In the data rows, 128 means zero.
Here are some points, one per row:
[127 130  91 181 148 116 120  78 180 129 168 170 171 194  86  97 119 112
 163 103 149 106 131 215 109 130 147 157 166 126 157 128 114 178 102  94
 104 111 108 163 177 142 154 128 155 110 149 118 126 167 124 141 107 129
 186  90 126 119 107 114 125 132]
[ 80 139 133 144 107 160 195 142  92 115 140  65  94  89 204 198  83  40
  78 157 121 172 178  33 142 129 170 163 166 114 126 169 115 102 141 181
 143  41 224 143 123 137 114 126 107 159 129  71 176  94 171 144 154 161
  85  83 122 118  92  84 159 104]
[ 98  81 101 149 124 113  82 164 124 136 170 222 121 113 112 166 117  71
 129 189 142 136 153 115  75 165 125  95 154 103 153 140 114  69 154 130
 147  71 120 103 155  65 191  91 105 141 146 108  98 128  94 169 120 119
 136  63 174 161 147 140 145 126]
[128  69 137 128 122 162 142  55 161 133 195 158 169 174 139  93 124 170
 146 119 101  88 118 225  93 117 136 160 127 147 170 144 134 193  99 130
 153 144 113 124 152  99  87 113 131 185 143 109 113 121 132 121 122 108
 133 125  92  68 106 138  81 175]
[ 54 126 141 121 126  88 104 102 139 143  69 179 182 109 114 129 145 130
 100 112 100 122  50  76 131 179 125  64 105 104  68 107 104 133 154 122
 158  95  40  85 134  74 147 128 125 106  93 124  96 148  50 111 157 178
 108 121 125 220 121 126  99 103]
[ 95 113 169 119  86 101 188 106 105 124  93 119 163 110 139 175 146 127
 133 192 111 100 111  54 152 123 141 118 128  84 111 142  74  55 113  99
 169 164 113 137 113  90 104  73 133 127  67  98 144 165 154 138 179 110
  76 172  92 112  85 102  89 130]
[120  93 185  88  61 138 147 171 121  92  97 115 132  87  93 121 128 156
 136 138 101 100 134  96 121 108 131 170 100 116 187  87 140  95 165 110
  93 170 170 152 162 142 130 104  99 116  82 116 145 155 190 114 172  96
 139 132 125 120  86 148 159 123]
[128  94 190 145  54 182 161 151 103 160  65 112 100  75 159  94  86 107
 116 111 103  89  84  70 138 146 108 144 120 164 141 130 144  84 131  63
  86 121  86 119 136 155  74 121 139 119  88 109 156  84 203  79 156 110
 124 160  70 112  77 128 127 157]
[120 186  93  62 184 140 129 184 119 103 142  91  68 124 144 158 138 134
  93  96 159 163 113 131 166 146 147 125  79 130 108 159 138 105 169 167
 170 152 165 143  90 184 167 149 118  95 165 142  92 131 110 167 144 174
 108 136 108 124 169 174 100 143]
[168 138 191 103 127 144 107 119 149  93 110 111 201 156  64  97 189 144
 155  67 101 128 150 173  91 119  68 128 109 144 151  89 146 108  92  98
  67 152 130 162 130 168 169 168  99  92  98 151 127 182 118  67  93  84
  87 157 157 108 120 134 140 100]
[155 138 103 167 126  88  68  88  50 137 182 145  65 169  90 103  81 128
 153 191 110 112 136 189 109 108 122  64 164  96 120 101  98 168 116 161
 207 182  87 144 160  56 113  44 177 194 149 179 140 104  94 109 115  99
 164 116 173 163 106 143 160 140]
[ 99 182  82 129 213 132 127 176 116 134 159  93 106  82 174 178  97 106
 122 148 171 161 169 104 141 128 126  88 146  78  84 190  94 136  96 148
 181  87 129 184  72  93 107  93 150 137 167 216 145 156 117 167 169 198
 131 133 190 112 165 161  93 149]
[160 156 139 130 140 195 108 169 169 102 215  99  97 154 129 153 137 131
 162  71 167 173 156 127  95 147  88 169 121 137 152 129 159 108 139 109
  89 154 180 146  64 195 155 175 113 119 136 147 125 131 134  93 120 165
 102 107 148 104 173 124 149 112]
[126  94 113 124  62 143 143 160 116 166  47 114 140 100 183 109 163 111
 122 200 141  71 130 130 143  82 175 155 103 160  94 147 117  82  73 157
 109  78 136  83 134 109 167 144 147 129 168 135  86  90  42 187  82 141
 148 154 181  93 139  90 104 115]
[143 125 179 132  93 112 172  80  86 111  70 127 124 132 135  58 117 166
 140 177  60  91 114  78 160 148 155 148 135 130 115 105  93  91 112 101
 141 222 114 122 158 125  85 136 148 136  85  98 150  95 184 120 170 105
 135 157  77 170 101 110 104 155]
[ 89  82 109  71 112  55 104 134 148 125  33 169 116 139 126 116 138 145
  95 139 145 114  29  93 132 153 105  81 131 107  88  75 166 149 155 135
  93 128 115 100 132  96 113 135 101 123  95  81 117 141  68  68 184 135
 149 181 110 173 118 127 166 140]
[ 84 117  74 144 120 120 124 149 152 130  95 111 162 131 162 139 126  57
 147 124 189 186 201  82 132 131 115  82 158 142 102 164 132 110 142 180
 105 100 155 124  88 194 134 136 158 138 136 110 119 101 101 175  97 164
 101  99 143 175 167 115 171 103]
[130 140 119 161 180  78  83  88 116 106 173 187 145 133  72 126 169 164
 136 127 120 166 114 184 166 123 129  76 123 150  94 102 134 153 105 153
 162 120  38  82 163  78 111 107 158 111 155  94 178 152 122 138 131 102
 106 124  72  95 138 139 109 126]
[157 144  65 135 152  94 103 129 169 123 141 115 172 144 140 152 101 131
 144  73 153 150 147 161 126 143 123 157 131 126 102 137 121 199 163 127
 105 125 116 171  79 161  98 138 134 127 123 169 133 165 123 154 140 144
 175  84 170 147 178 108 133 102]
[166 119  86 135 117 115 163 166 126 159 120  89 185 123  51 163 147 159
 125 177 146  68 136 148 120  74 169 221  57 143 185  93 143  86 153  70
  70 124 106 133 137 126 179 131 121 116 106 108 135 150 141 139  82  63
 146 131 165  86 130 114 128 116]
[137 113 196 117  60 109 148  63  82 133  67 110  99 127 126  32 115 166
 118 149  91  94  54  75 176 134 173 118 135 118 140 104 129 106 159  98
 145 206 110 129 185 133  52 166 142 164  59 110 153  82 158  71 171 128
 110 170 103 173  87  92 121 158]
[158 139 195  84 116 133 135 156 143 114  86 109 154 134 105 132 183 138
 115 129  57 134 133 113 118  99 119 160  68 123 140  98 160 138 138 106
 100 149 174 132 154 130 150 152  90  81 100 143 122 153 149  98 138  74
 154 171 121 107  70 151 151 130]
[149 131  89 123 183 151 100 168 169 126 212 131 150 165 136 131 131 133
 171  86 166 139 133 192  74 124 114 161 124 118 124 135 132 168 133 109
  76 147 148 190 107 144 119 138 111 134 128 157 126 184 131 117 107 169
 178 109 147  69 150 104 129 123]
[136 106 156 138  93 133 137 110 124 161 112 124 182 118 139 144 157 136
 127 119 155  54 155 185 118  84 142 114 101 137 139 143 115 109 122 102
  87  82  98 107 129 127 160 118 173  91 161 153  99 125  99 140  35  92
 134 127 167  59 170 117  76 136]
[103  97 198 139 129 123 158  91 108 158 106 108 137  56 126  87 178 124
 134 132  33  65 128 172 135 121 116 151 104 152 166 125  86 108 127 112
 185 164 114 139 146  87  92 133 109 130 103 166  90 104 130  62 169  76
  67 186  68 171 102  99  82  98]
[141 114 152 157 211 117 118 117 138 122 175 142 151  79  95 104 114 174
  91 107 125 137 138 141 114 137 124 112 156 120 129 144 135 186  66 148
 166 113 126  84 159 101  76  93  98 173 152 161 132 108 179 155 150 114
 119  99  87 128 127 172 143 119]
[160 159 102 145 140 127  94 148 156 120 185 138 175 141 148 160 111 127
 168  95 166 152 150 170 109 118 133 169 142 117 122 136 133 169 163 126
  76 135 161 161  93 144 114 132 140 137 103 168 109 175 138 147 129 145
 190  87 149  75 159  95 131 106]
[152 170 175 112 184 172 140 154 145  82 246 110 105 174 149 131  95 154
 159 118 138 170 130 128  76 126 130 132 118 105 124 129 129 187 143 131
  98 204 213 161 127 126 109 130 118 138 133 154 170 142 203  99 130 141
 170 119 147  87 123 127 124 114]
[ 94 192 109 126 136 181 120 174 109 138 106 133  95 105 150 168 143  73
  99 109 160 182  79  84 182 162 135  94  97 180 111 149 161  88 150 164
 197  79  91  74  92 149 178 166 163 111 132  82 134  82 106 174 110 198
 104 108 107 153 129 134 124 133]
[114 121  71 139  81 133 133 132 157 175  53 125  81 123 167 125 132 136
 138 129 137 134 143  89 149 121  95  91 124 150 111 152 166  92 123 121
  79  78 124  93  95 146 129 120 134 101 185  66 129 133  81 185  61 115
 126 135 119 174 146 158 138 124]
[155 152 144 133 175 112 117  72  95 103 186 152 114 145  93  65  80 173
 132 106 128 159 136 143 126 119 144  72 185  98 180 122 130 206 114 146
 153 141 115 115 146 127  82 110 127 150 170 127 157  75 191 122 108 133
 126 120 106 129 102 143 161 117]
[146  94 111 153 117 124 105 133  83 134 108 188  42 132  70 106 143 156
 135 157 128 119 118 162 153 119 129 118 160 118  97 113 131 129  25 178
 163 159 103  78 189 125 175 123 141 132 169 139  69 109  41 140 134 130
 172 122 126 126 193 157 155 135]
[ 65 111  93 120 115 113 138 182 144 145  75 125 143 104 177 145 107  37
 131 147 142 190 171  48 165 177 134  86 145 150  97 179 133 107 151 191
 132  83 160 113  77 185 154 140 135 136 126 108 107 115  67 190  84 179
 105 111 153 218 142 138 158  93]
[130 141 120 142 161 129 133  56 148 112 186 140 116 192 141 135  75 129
 103  96 130 149 151 131 111 121 131  95 184 109 167 168 116 206 142 131
 159 100 167 106 115 106  89 114 142 159 167 136 160 107 189 117 123 102
 154 112 120 121 112 134 119 177]
[151 181   6 102 171 153  78 135  89 164 168 101  62 156 160 126 139 115
 101 154 162 174 112 126 144 171 113 130 152 126 109 105 152  86 144 158
 139  87 145 134 121 110 153 154 100 137 173 153  92 114  96 123 129 146
  79  99 163 145 186 139 136 161]
[192 156 184 116 102  97 112 130 172  87 107  94 118 135 104 196 136 138
  96  27 143 146 159 130 116 115  42 164 107 182 129  97 127 142 163  75
  96 118 102 159  41 182 154 147  94  67  73 147 193 137 169  84 138  99
  91 139 119 105 138 165 146 146]
[127  90 134 124 107 153 201 103 133 143  74 116 103 113 131 122 146 137
 121 165  84  46  92 161 127  86 155 202 111 131 142 101 121 104  99 100
 135 150 141 139 198 127 155 158 100 118 124  85  93 132 138 112 126 110
 119 196 113 115  76  95 103 117]
These points spread out most along one direction. Take the direction at right angles to it along which they spread out most. Then take the direction at right angles to both along which they spread out most. Go by this last direction. Where along it does each point below lie, from 0 to 99? 50 is the average, and the first point above lies past it. One standard deviation of the points above along it is 16.
[ 84 117  74 144 120 120 124 149 152 130  95 111 162 131 162 139 126  57
 147 124 189 186 201  82 132 131 115  82 158 142 102 164 132 110 142 180
 105 100 155 124  88 194 134 136 158 138 136 110 119 101 101 175  97 164
 101  99 143 175 167 115 171 103] 43
[103  97 198 139 129 123 158  91 108 158 106 108 137  56 126  87 178 124
 134 132  33  65 128 172 135 121 116 151 104 152 166 125  86 108 127 112
 185 164 114 139 146  87  92 133 109 130 103 166  90 104 130  62 169  76
  67 186  68 171 102  99  82  98] 54
[126  94 113 124  62 143 143 160 116 166  47 114 140 100 183 109 163 111
 122 200 141  71 130 130 143  82 175 155 103 160  94 147 117  82  73 157
 109  78 136  83 134 109 167 144 147 129 168 135  86  90  42 187  82 141
 148 154 181  93 139  90 104 115] 47
[ 80 139 133 144 107 160 195 142  92 115 140  65  94  89 204 198  83  40
  78 157 121 172 178  33 142 129 170 163 166 114 126 169 115 102 141 181
 143  41 224 143 123 137 114 126 107 159 129  71 176  94 171 144 154 161
  85  83 122 118  92  84 159 104] 37
[157 144  65 135 152  94 103 129 169 123 141 115 172 144 140 152 101 131
 144  73 153 150 147 161 126 143 123 157 131 126 102 137 121 199 163 127
 105 125 116 171  79 161  98 138 134 127 123 169 133 165 123 154 140 144
 175  84 170 147 178 108 133 102] 45
[155 152 144 133 175 112 117  72  95 103 186 152 114 145  93  65  80 173
 132 106 128 159 136 143 126 119 144  72 185  98 180 122 130 206 114 146
 153 141 115 115 146 127  82 110 127 150 170 127 157  75 191 122 108 133
 126 120 106 129 102 143 161 117] 73
[192 156 184 116 102  97 112 130 172  87 107  94 118 135 104 196 136 138
  96  27 143 146 159 130 116 115  42 164 107 182 129  97 127 142 163  75
  96 118 102 159  41 182 154 147  94  67  73 147 193 137 169  84 138  99
  91 139 119 105 138 165 146 146] 18
[ 98  81 101 149 124 113  82 164 124 136 170 222 121 113 112 166 117  71
 129 189 142 136 153 115  75 165 125  95 154 103 153 140 114  69 154 130
 147  71 120 103 155  65 191  91 105 141 146 108  98 128  94 169 120 119
 136  63 174 161 147 140 145 126] 64
[160 159 102 145 140 127  94 148 156 120 185 138 175 141 148 160 111 127
 168  95 166 152 150 170 109 118 133 169 142 117 122 136 133 169 163 126
  76 135 161 161  93 144 114 132 140 137 103 168 109 175 138 147 129 145
 190  87 149  75 159  95 131 106] 40
[168 138 191 103 127 144 107 119 149  93 110 111 201 156  64  97 189 144
 155  67 101 128 150 173  91 119  68 128 109 144 151  89 146 108  92  98
  67 152 130 162 130 168 169 168  99  92  98 151 127 182 118  67  93  84
  87 157 157 108 120 134 140 100] 29
[ 94 192 109 126 136 181 120 174 109 138 106 133  95 105 150 168 143  73
  99 109 160 182  79  84 182 162 135  94  97 180 111 149 161  88 150 164
 197  79  91  74  92 149 178 166 163 111 132  82 134  82 106 174 110 198
 104 108 107 153 129 134 124 133] 47
[ 99 182  82 129 213 132 127 176 116 134 159  93 106  82 174 178  97 106
 122 148 171 161 169 104 141 128 126  88 146  78  84 190  94 136  96 148
 181  87 129 184  72  93 107  93 150 137 167 216 145 156 117 167 169 198
 131 133 190 112 165 161  93 149] 58
[146  94 111 153 117 124 105 133  83 134 108 188  42 132  70 106 143 156
 135 157 128 119 118 162 153 119 129 118 160 118  97 113 131 129  25 178
 163 159 103  78 189 125 175 123 141 132 169 139  69 109  41 140 134 130
 172 122 126 126 193 157 155 135] 76
